Each path is a new rotation, seen through one point. The rows after it are directions, each followed by how far the rotation turns it, in degrees per step (0 if it stays put).
Each turn is a multiple of 5 degrees from 10 to 175, or 0.
Each row of a path follows its step; steps can be skipped.
Rotation 1:
step 0: [ -9  -8   2  10  -3  -2   0   3  15   1   2   7   3   2  -2  -5  10  -6
   1  -1 -19  -9  14   7   5 -18   0 -22  -1 -16   5   5 -23   3  20   1
  19   0  -8  14  -9  -3  13  11  10   1   8   5 -18  -5  -6]
step 1: [-19  26  -5   4  -7  -2   2   1  19 -17   9   8 -13   5  11   7   6   3
  14  14   4 -14  -4  16  -5  20  -8  11  -4   1   1   3   1  11  -1  -8
 -12  -9  12   0  -5   6  -3  -8  -2  -9  -8  13   5  11  18]
step 2: [-14 -20   3 -13 -14  -6   5   6  -4  -2 -31   0   2  -2   3  -4  10   2
  -3 -12   8  -3  13  -2   0   0  11  11   0  -8 -18  -5  -3  -2  21 -14
  10  14  -8  -5 -16  -5   6  14   8  13   1   6   9 -10  10]
step 3: [-10  -1   0  16  17  -9   1  -4  15  14  17  -3   2  13   5  20  -4   9
   8   3   2 -13 -11  20  -2 -25   9  12   4  -9  -3  18  -9  -5  11   6
  -4  -3   5   7  -1  -3  14  -6  -9  -7 -16   3   9   4  -3]
step 4: [-16  -6   0 -16  -6   7 -15 -15   5 -17  -4   2   0   4   1 -13  19  10
  17 -15  -3  -9  -3 -11 -18   2 -10 -11  -7 -17 -11  -4  14   7  -7   2
  17  -8   6  12  -8   2   4  -5   7   1  -7   0  -7  -7  16]
step 5: [-17  -7  11   6   1  11  22  11  -8  -6   0  11   6  -2  13   8   2 -23
   4   5   5 -19  -7  16 -10  -9   1   9  -2  11  19   7   2  -1  15  -5
  -3  12   0  -1   2   4  15  20   7   7  -6 -13   3   8   7]
step 6: [ -9 -12  -6  11   3 -12 -21  -6  14  -7   8  -9  -8  18   0  -8   8  12
   4   5 -15 -14  20  11  16  -8  -4   3   0  -8 -12  -9  -6  11   4   5
  11   1 -10  -6   1   8  -1  19 -11   5  -1  16 -10   4  12]
step 7: [-11  -3   9  -5 -14   4   7  13   8  -9 -13  -4  -3   0  13   5  17   7
   4  -6   7 -15  -8  15 -11  20  -7  -3 -10  -4   8  16  -9  -8   3   4
 -15  -2   7  22 -10 -21   3   2  -3 -22  -1   8   6   5   0]
step 8: [ -8  -2  11  -7  -6 -16   8 -20  -7   0  -1  -3 -15  -6   4   4   0   3
   9   2   5  -6  -1   7  -5 -15  11  11   2   6  -4 -12  -3   1  17   6
  12  -1  -3 -16 -22   3   7   0  19  22 -15  19 -13  -3  11]
step 9: [-10 -11 -12  18  11  -2   6  -6  10  -8   1  -1  14  17   8  -5   4 -18
   6   3   1 -15  -6   7   6  -6   4   0 -13 -22 -15  13   6   6   5  13
 -10  -4  -6   5  -3  -7   8   1   2 -16   6  -2  24 -16   8]
step 10: [ -1   0   0 -12  -2   1  -8  -7  -9 -17  12   6  -8  -5  -5  15  11  14
  11 -21  -2 -21   2  -1 -23  -2   6 -12 -15   5 -14 -10 -10  -9  11 -11
   0   4   3   6  -4  10  12   6 -11  -1 -10  -4 -10  15  13]
Speeds:
[-1 -1  3  3  5  7  5  4  1  2 -3  1 -5  1  1  3  2  0 -7 -1 -4 -1 -3 -5
 -1  0 -2 -6 -2 -1  2  3 -6 -6  1  2 -3  3  3 -4 -2  4  3 -2 -2  2 -2  2
  1 -2  2] | 155
[ 7  2  0  2  2 -2  2 -1  2 -3 -1  2  3  5 -1 -4  4  0 -3 -2  0 -1 -4  6
 -4  2 -2 -4  1 -6 -4 -1 -3  1 -6 -7 -2 -4  0 -1  1 -4  2 -2 -3  0 -3  1
 -5  4  0] | 120
[ 1  4 -2 -8 -1  3 -6 -1  0 -8  2 -3  1 -3 -5  6  1  1 -2  1 -6 -3 -2  0
  1  1 -7  0 -3 -1  2  1 -1  2  0 -1  0 -1  5  4 -2 -1  2 -3 -4 -3 -1  2
  4 -3 -3] | 120
